The rows below come in pairs that one turn or mirror swaps. Which row does each named row swap with?
The rows were stretched afterwards, more along some directions than others.
k133: [ -9.9  -0.4 -17.0   3.9 -23.2  19.6  10.8 -12.1  16.6 -12.8 -23.4   2.7
   1.0  20.2  -1.6 -19.4  -2.3 -17.0   0.6 -16.3   2.1 -18.7]
k771: [ 24.7  -4.2  -9.7  12.7  -3.8  -5.0 -45.2  11.8 -13.9   1.0   9.1   0.3
  -0.7  -0.7  -4.6 -24.6 -11.7  11.7  14.7 -11.4   0.3  22.1]
k746: [ -9.5  -8.7  13.8  21.9   9.4   7.8  15.7 -22.0   3.1 -12.9  26.8  19.0
  15.7 -24.2   3.2  -0.6   0.3  12.6 -11.2 -22.1 -12.0 -14.7]
k452: [ -7.1   6.3  11.3  -6.7 -23.0  -8.2  23.7 -18.2  11.0   6.4   2.9  -2.1
   2.0  -2.2  -0.7 -34.0  -0.2 -15.9  -7.8 -11.7  18.9 -25.8]
k632: [  6.7  -6.0  -2.5  22.9  30.6  11.0 -37.8 -21.3  12.2  19.3  -7.8  -4.5
  29.7  -9.2  -5.4 -16.7  22.0   0.0   7.1   8.0  17.5   6.8]
k675: [  0.3  15.3   9.7   6.8  17.2 -18.5  -9.1  -5.3   0.9   5.3  36.1  -0.1
  18.0 -35.7  10.3 -12.2   7.9   3.9 -13.9   4.6 -14.3 -12.0]
k35: [ -5.3  -6.1  -8.5  -3.7 -32.3  10.8  46.6 -20.0   0.6  -9.2 -21.0   6.0
   7.2  33.7  30.5  -2.5 -13.9 -10.1 -23.8 -11.7 -16.6 -25.9]
k262: [-10.5   7.8  12.5  18.0  13.0   7.5   0.9  -3.8  -4.2   8.8  16.2   8.3
  23.8 -10.9  20.7 -23.4  19.6   1.4 -19.1  -2.3 -18.3  -4.1]
k490: [  7.6   2.0 -17.4  45.2   5.3  35.6  -5.6  25.6   1.2   6.1  10.5  25.7
  32.5 -14.0  -7.4  -3.0   2.8   3.2   2.6 -22.7   9.1   9.2]
k516: [ -2.3   4.9  11.2  17.0  -9.4  -8.3   4.7 -22.1  10.6  -1.2  24.9  -9.8
  26.4 -22.3   3.0 -29.1  27.4 -27.1   2.6 -18.0  17.3  -1.4]
k609: [ -5.1 -10.4  -7.0  31.5   1.3  42.3  -9.3 -17.8   5.3  -6.3   7.8   2.4
  46.7   1.3  -2.9 -12.7  26.8  13.3  -1.1 -19.6  12.1   4.7]
k59: [-13.1  14.6  16.8  -3.2   5.3   8.6  -3.8  -6.2  27.8  10.4   4.0 -17.3
  18.6  -1.6  10.1 -26.8  21.0 -16.5  -1.5  -2.2  -5.4 -24.0]
k181: [ -8.1  11.3   9.1  14.8 -10.7  16.6  44.3   1.6   6.2  -8.4 -10.4  23.4
   1.0   5.0  14.8   0.6 -13.6 -13.2 -32.7  -9.7 -17.2 -39.3]
k601: [ 13.3  16.8   6.0 -15.3 -29.6 -18.7  38.2  -8.9  -6.5  -1.1  19.6   6.7
  26.6  -3.0  -9.0  -6.4   1.7  -0.7 -43.7 -14.0   7.2 -43.9]
k460: [ -0.3 -15.9  -4.5  11.1  10.1  17.7  -9.1 -13.2 -16.8  -6.2   7.9   3.1
  18.2  -9.0  -3.1 -20.5  12.1  11.8   0.5 -12.6   9.6  15.2]
k142: [-22.5  12.9 -10.1  26.8  11.0  27.7   5.5   8.2  16.2  -5.3   0.1   4.1
  36.0 -12.6   2.1  14.9  24.5   8.6  -5.7  -4.0 -13.5 -17.5]
k557: [ -8.2   9.8   6.6  -9.5  32.9  25.0  -9.4 -11.9  11.8 -19.8  12.0 -14.8
  -5.9  11.1  20.4  20.9  12.7  35.7  -7.7 -10.0 -30.4  29.7]
k559: [  6.3  15.8   2.6 -14.0  -7.4 -30.5  -5.0   0.5  -8.1   8.1 -15.1 -20.3
 -13.6  -0.7  12.9 -35.6  11.8 -27.2  -9.6  -2.7  -0.4 -34.0]
k552: [-18.0  -8.0 -16.8  19.4  -3.5  32.6  36.0  -4.4  -8.2 -13.8 -12.5  36.3
  22.8   7.4  18.3  24.0  -7.1  -5.6 -19.3 -13.7  -8.0 -20.3]
k454: [-10.2  -8.4  -7.3  29.9 -20.0  32.7  33.7   1.6   2.3  -4.0  -7.8  22.8
   1.1   8.0  -0.3  23.0 -19.9   9.1 -12.0   4.0  -5.0 -16.9]
k789: [ -0.9   3.7  15.9 -15.4 -27.9 -16.5  11.8 -16.6  18.8   7.8 -16.4 -26.0
   5.7  15.0  -4.2 -18.7   6.6  -9.2 -16.9   6.2   4.0 -21.2]
k196: [ 27.8 -10.7  -3.3  12.3  30.4   2.4 -20.9   0.5   5.4   2.2  10.3  -6.1
  -2.1  -2.7   6.4  12.1  -5.8  17.0   1.5   1.1 -10.9   9.5]
k63: [ -6.3   5.3   8.9  12.9 -15.7  14.5  48.1 -34.2   9.2   0.2   4.7   2.4
  15.5   5.2  -4.9   6.6   3.1  11.7 -41.2  -0.9  -5.6 -20.8]
k402: [-21.0  19.9   4.2 -11.9   8.5   7.6  17.7  -0.2  19.0 -13.2  29.0  12.1
  20.6 -24.5  25.7  -1.9  19.3  -2.9 -21.7 -10.6 -44.0 -17.2]
k244: [-26.4  16.5  -4.6  20.3 -14.6  13.0   4.7   8.1   9.3 -15.1  22.1   3.1
  58.9   1.9  -5.7 -25.3  14.0   5.7   1.1 -27.6  25.4  10.4]
k945: [ 18.1   7.4  19.0  20.7  15.2  18.3   3.0   3.3  -3.4   0.6  20.6  13.4
  -8.6 -20.1   7.4  29.6   4.7  22.5 -11.8  13.0 -35.6  -0.5]
k565: [-24.0  -7.0 -12.3   7.6   4.9   9.0  12.7  -9.5  11.3 -19.1 -21.8  -1.4
   2.0  12.0   8.0 -21.7  12.8 -14.2 -17.7 -20.5   0.9 -21.4]
k592: [ -1.8  10.1   5.3  -1.2  -9.8   5.0  36.8 -27.1  10.1  10.9  18.8  10.5
  28.1 -15.0 -11.1  -0.3   1.8  -4.5 -26.6  13.6   8.6 -46.3]
k654: [-28.5   7.3  -4.8  40.6  11.3  31.3  -4.3  21.8   9.4 -21.9  15.6  16.4
  21.2  -4.6  25.1  -9.5   6.5   9.4   0.6 -21.9 -17.0  16.6]
k125: [ -1.1  -2.1  -0.6  31.7   5.8  10.3   5.4  -3.6  -6.1 -25.0  26.1  23.5
  27.5  -6.2   0.0  25.2  11.1  18.3 -11.4 -15.1   0.8   6.2]
k145: [  6.6  11.4   8.5  -2.0  -3.2  -9.7   8.2 -14.0  -2.0  16.4  20.4 -10.6
  -4.7 -18.2   8.0 -11.6  -7.4  -0.8 -11.0 -16.8 -10.5  -4.7]
k672: [-35.0   3.4  -0.6  37.5  14.3  42.4  -3.0   2.0  13.0 -23.6  -2.2   4.9
  38.4  -5.2   9.8 -10.4  20.0   2.7  13.7 -35.3  -4.0  17.9]
k24: [-10.4  15.1   3.4  -7.8  21.0  10.5 -18.1   4.3  27.4   5.2  -3.2 -15.2
  -9.2  -8.3  25.2 -14.3  12.1   5.3   2.5  -3.0 -28.8   2.8]
k326: [  1.8  26.5  -3.3 -14.2  -4.4   6.4  12.3 -14.7   6.7 -10.8   5.7 -25.2
  25.5   5.1  -3.2 -23.5   9.3   9.9  -8.3 -20.9  -2.0   5.8]
k335: [-13.1 -18.8   0.0  14.9   0.1  14.9  29.8 -33.0   6.5  -8.2 -10.8   5.7
   1.8  -8.2  25.1 -21.8  17.7 -42.0  -2.9 -15.0  15.1 -29.0]
k695: [-25.7   3.1   5.5 -11.1  -8.6  -7.1  31.9 -49.2  17.2  -3.4  11.4 -16.5
  27.5 -10.7  14.7 -37.9  33.8 -30.8 -13.9 -12.8  18.9 -37.2]
k448: [-12.4  20.2   7.8 -17.8  -2.7  -7.8  13.7   6.7  -1.1 -11.7  15.2   0.1
  27.0 -21.8  21.7  -6.5  21.0  -7.0 -13.8  -8.7 -39.2 -19.0]
k298: [ 13.6   4.2  -8.2   2.5   6.1   6.8  -4.0   3.0  13.2  23.8  -8.3  -4.1
   9.5  -0.9   7.9   0.9  -4.6 -11.2  -5.4   3.7 -11.3 -13.4]
k361: [ 16.6   1.6   2.4  10.6  -7.2   0.1   2.3 -13.1  -3.2 -12.7  26.5  -4.1
  14.1  15.5  22.4  -3.4  11.0  21.4 -14.3 -16.3 -12.1  13.0]
k3: [  3.6  -9.6  -8.1  31.9  -1.6  12.0   5.0   6.8 -16.8  14.4 -14.9  24.1
 -10.0  -1.0   0.2   8.1  -8.3  -6.9  -9.2 -17.6  11.9 -27.0]
k479: [-24.2   2.2   2.4 -16.0  -9.1   4.8  41.1 -19.9  -1.3 -15.0 -12.9   6.8
  -9.1  24.6  23.4  -8.4  -7.5 -14.2 -22.2 -23.8  -3.2 -24.0]
k282: [-37.6   9.6  -3.5  17.7 -12.0   7.7  25.1 -16.9   8.0  -9.4 -17.8   4.0
  13.8  -2.9   2.4 -14.8  17.8 -28.1 -21.8  -3.3  -1.3 -17.9]
k238: [ 17.7   4.1  -2.0 -14.0  14.5 -23.9 -16.1 -12.5  -3.5  19.1  23.8 -17.1
  19.3  -9.3   4.8 -17.7  -3.1  15.0 -11.0  -1.3   0.0  -5.5]
k868: [-30.2  10.4 -18.2  11.1  -8.5  13.1  14.5   9.1   5.2  -2.0 -12.7   4.2
   6.8  -4.4  20.8   7.0   5.6  -8.6  -5.5 -12.4 -14.4 -10.2]
k126: [ 20.0  -0.1  17.5 -12.7 -29.1 -20.8  24.0 -10.5  -5.7   9.2  28.8  15.8
  18.3 -14.6 -18.4   1.8 -13.6   5.6 -32.4  14.3   3.6 -38.4]
k195: [-14.8   3.1  -4.7  33.5 -21.0  -5.5  17.8   2.3 -26.1   0.8  17.4  23.4
  47.0 -23.1  -3.9 -33.2   2.1 -14.1 -11.6 -31.8  34.0 -20.5]
k477: [ -1.6 -13.6 -12.5  22.0 -20.8 -18.3   8.6   0.4 -23.5   3.3  -6.1  18.4
   8.7   0.6   4.7 -22.5 -13.6 -17.8  -8.8 -31.8   4.6 -25.6]
k106: [ -2.9  -6.0  -7.3  23.9  -0.7  -3.4  19.5 -49.5  -0.6  13.3   0.4  12.4
  16.1 -14.4  -6.9 -21.5  18.1 -25.6  -9.8 -20.2  36.4 -17.8]
k84: [  5.7 -19.8   8.9  17.8  13.4  19.6   6.2 -13.8  -6.2  21.3   1.0  31.9
   0.3 -13.9   9.2   2.5  -1.4  -0.5 -19.7   5.5  -0.4 -51.2]
k80: [  4.5  17.0  -6.1  22.0  14.3  24.5 -13.9   0.3  -4.9   5.7  28.6   8.0
  43.4  -3.7 -23.3  -0.2   9.0  34.8 -14.7  -3.8   4.5  33.5]
k966: [-19.3  -8.1  -2.5  43.3 -14.9  10.4   2.9  14.6   9.2  -8.7 -21.3  10.3
  11.5 -20.5   2.6 -10.8  12.5 -37.0  11.5  -6.3   2.8 -16.7]
k75: [-18.9  22.0  -2.7  -9.3   5.1  11.3  10.8  -7.6   9.1   2.5  16.3  -6.0
  19.3  -3.7  33.3 -36.3  27.9  -7.3 -10.2 -39.3 -19.0  13.3]

k335 is swapped with k196
k84 is swapped with k746
k565 is swapped with k460
k632 is swapped with k106
k282 is swapped with k80
k298 is swapped with k516
k672 is swapped with k3
k592 is swapped with k675
k133 is swapped with k771
k601 is swapped with k448
k63 is swapped with k262

